Each row is where one point has got to under a steady rotation. How many steps took it there?
The counts run from 0 to 1393.
[142 112  79 136 117 125 144 127 159  89 145 140 152 107 105 113 171 130
 138 117 151 148 146 100  40 138 119  94 158 143 150 132 105]
319
[113 127 104 105 161 137  99 112 139 128 153 150 111  97 117 105 201 167
 129 134  81 128  93 114 111 155 139 114 161 135 111  97 102]
115
[166 109  81 152 136 148 164  81  81 140 159 106 124 143  86 117 170 133
 153 168 113 109 133  93 107 110 132 122 153 144 160 150 131]
691
[124 123 105 120 107 132 137 141 130 126 175 199 124 120  98 122 153 175
 134 148 105 131 101 142  76 153  72 137 158 150 127 116 105]
660
[ 84 168 152 137 136 141 170 130 129 149 111 129 135 135 133 127 127 126
 129 105 143  74 108 120  97  49 157 108  92 113 120 130 135]
1346
[123 141 128 112 147 136 148 110 132 129  95  94 125 120 149 184 165 115
 124  96 186 116  79  92 133  86 120 137 153  82 138 114 120]
1045
[112 147 140 113 145 148 137 145 146 114 159 189 117 114 122 112 162 115
 155 133 157 146  83 171 106 157 103 123 199 131 139 120 132]
1207
[120 105 135 166 121 126 172  72  92 143 168 169 146 113  71 123 148 152
 109 155 124 122 161 167 128 108 117 102 131 134 154 114 150]
1027
[ 94 141 104 110 120 115 176 122 144 128 134 111 144 169 123 141 125 188
 180 129 172  98 129 123 116  96 113 105 166  85 147 152 133]
771
[149 120  98 119 127 143 158 152 153 153 121 141 184 111 105 176 151 141
  60 141 148 110 130 134 130  80 131 109 162 111 122  94 140]
279
[117 132 152 166 123 166 162 148 127 105 170 145 146 123  90 139 114 147
 107 125 133 126  90 151  88 117  86 163 138 116 173  73 119]
932
[ 85 126 164  85 142  96 134  79 161 113 172 162 125 144 110 114 154 135
 116 136 170 138  93 104 112 129 112 106 131 104 179 138 148]
1201
[ 86 123 120 147 136 146 143 149 133 130 162 161 108 116 111  67 166 125
 126 154 106  90 126 119 109 110 146 157 130 153 152  65 151]
1232
[141 125 104 147 111 151 164 104 128 113 138  93 152 164 113 157 138 178
 119 109 135 102  79  83 100 110 104 149 108 121 168 113  84]
1266
[ 94 125 171 155  99 152 157 126 128 141 137 168 109 108 129 162 129 149
 127 116 151 136  95 184 135 108  98 162 158  83 130  80 121]
1377
[ 97 125 118 157 149 133 170 127 171 134  85 124 152 127 127 119 145 140
 110  99 121 120 146 140  64 128 154  67 159 121 102 122 100]
646
[114 148 165 124 141 154 181 129 134 134 136 109 165 154  99 167 110 140
  94 132 166 115  94 134 134  86 121 140 160  92 172 111 155]
603
[136 152 151 104 117 141 154 110 113 163 131 143 164 122 113 157 166 123
 127 146 151 108 122 102 105  56 147  95 131 130 109 189 155]
576
[148 118 135 121  99 124 175  82 106 130 141 135 152 147 111 179 155 147
 119 119 189 122 102  91 118 102  80 154 136 118 170 145 128]
1370
[133 131 149 142 124 158 147 119 142  97 132  75 144 134 144 128 169 164
 158 127 174 137  61 101 135 101 159 126 162 106 155 115 135]
940
[ 91 131 173 148 126 165 172 153 123 153 137 177 123 114 133  93 156 127
 121 155 118 107  98 171 107  90 137 102 142 163 102 121 156]
907
[120 155 115 125 127 166 191 131 101 153 114 100 135 142 128 165 132 110
 140 128 154  75 126 105  87  61 123 108 116 137 120 171 107]
472
[ 66 119 167 114 118 157 167 125 134 157 142 165 109 108 117 151 144 118
  87 135 113 146 128 138  96 123 118 139 156 121  73 147  94]
1078
[ 81 124 141 124 144 111 177  78 148 141 104 149 112 162 137 124 182 142
 147 117 162 130 121 155 131 157 115  97 186 115 137 145 130]
871
[ 93 129 157 152 153 138 178 110 104 153  63 135 123 111 132 157 168 129
 105  98 127  97 117 147 117 104 103 114 149 132 100 100 126]
374
[146 175 118 107 150 154 123 132 139 147 136 110 107 139 130 139 141 122
 176 142 115 113  57 101 100 104 130 123 177  71 130 150 134]
341
[125 135  86 124 143 126 154  75 118 171 165 145 139 161  92 127 142 138
 122 153 110  77 157 131 133  81 166 100 115  95 157 139 145]
353
[127  90 127 130 109 126 180 124 113 114 173 144 113 107 127 109 131 134
 128 177 178 126 105 126 116  94  85 112 133 129 185  97 159]
1033
[102 157  94 145 138 150 143 124 123 149 119 154 144 170  89 126 178 151
 137 100  80  74 129 106  95 130 140 175 136 151 132 110 109]
895
[ 90  83 122 177 118 159 174 111 160 124 138 118 104 156 130  79 172 135
 128 138 102 120 109 124 113 157 165 146 149 141 133  88 111]
192
[129 105 124 118 103 121 163  72  98 111 142 132 145 137 117 163 179 145
 131 109 198 127 110  94 136 119  91 139 129 137 168 138 115]
1369
[ 75 166 145 132 132 127 146 135 169 134 138 176 166 170 105 118 133 173
 142  91 140  90 118 148  86 116 129 133 122 113 157 105 130]
228
[131 137 102 138 117 118 164 109 109 162 135 179 116 115  87 144 134  95
 106 128 131  93 148 113  76  77  97 142 113  97 165 121 156]
253
[179 130 101 142 122 146 164 131 103 148 107 117 129  99 133 155 151 110
 126 140 139 109  98 104  63  74 104  74 137 139 122 153 124]
916
[114 123 128 123 147 128 137 124 172 124 123 127  84  96 151 105 122 128
 107 144 118 134  75 105  59 106 115  60 127  85 119 120 104]
1085
[106 131 117 123 161 137 151  88 139 135 131 141 172 118  83 152 172 145
  98 108 117 141 160 127  86 147 145  82 166 132 101 154  80]
649
[ 88 124 167 120  87 161 150 103 118 137 160 136 160 126 114 174 170 158
 129 118 162 149 116 106 140 103 162 171 140 110  90 154 103]
403
[ 61 124 119 119 147 143 193 110 133 142 119 122 122 153 116 162 129 161
 130 108 135 113 155 157 129 128 115 127 174  96 105 144  78]
102
[117 105 130 142  87 156 152 126 131 105 154  89 117 114 150 128 146 184
 172 147 177 134  75  99 132  81 145 137 148  97 134 107 126]
67
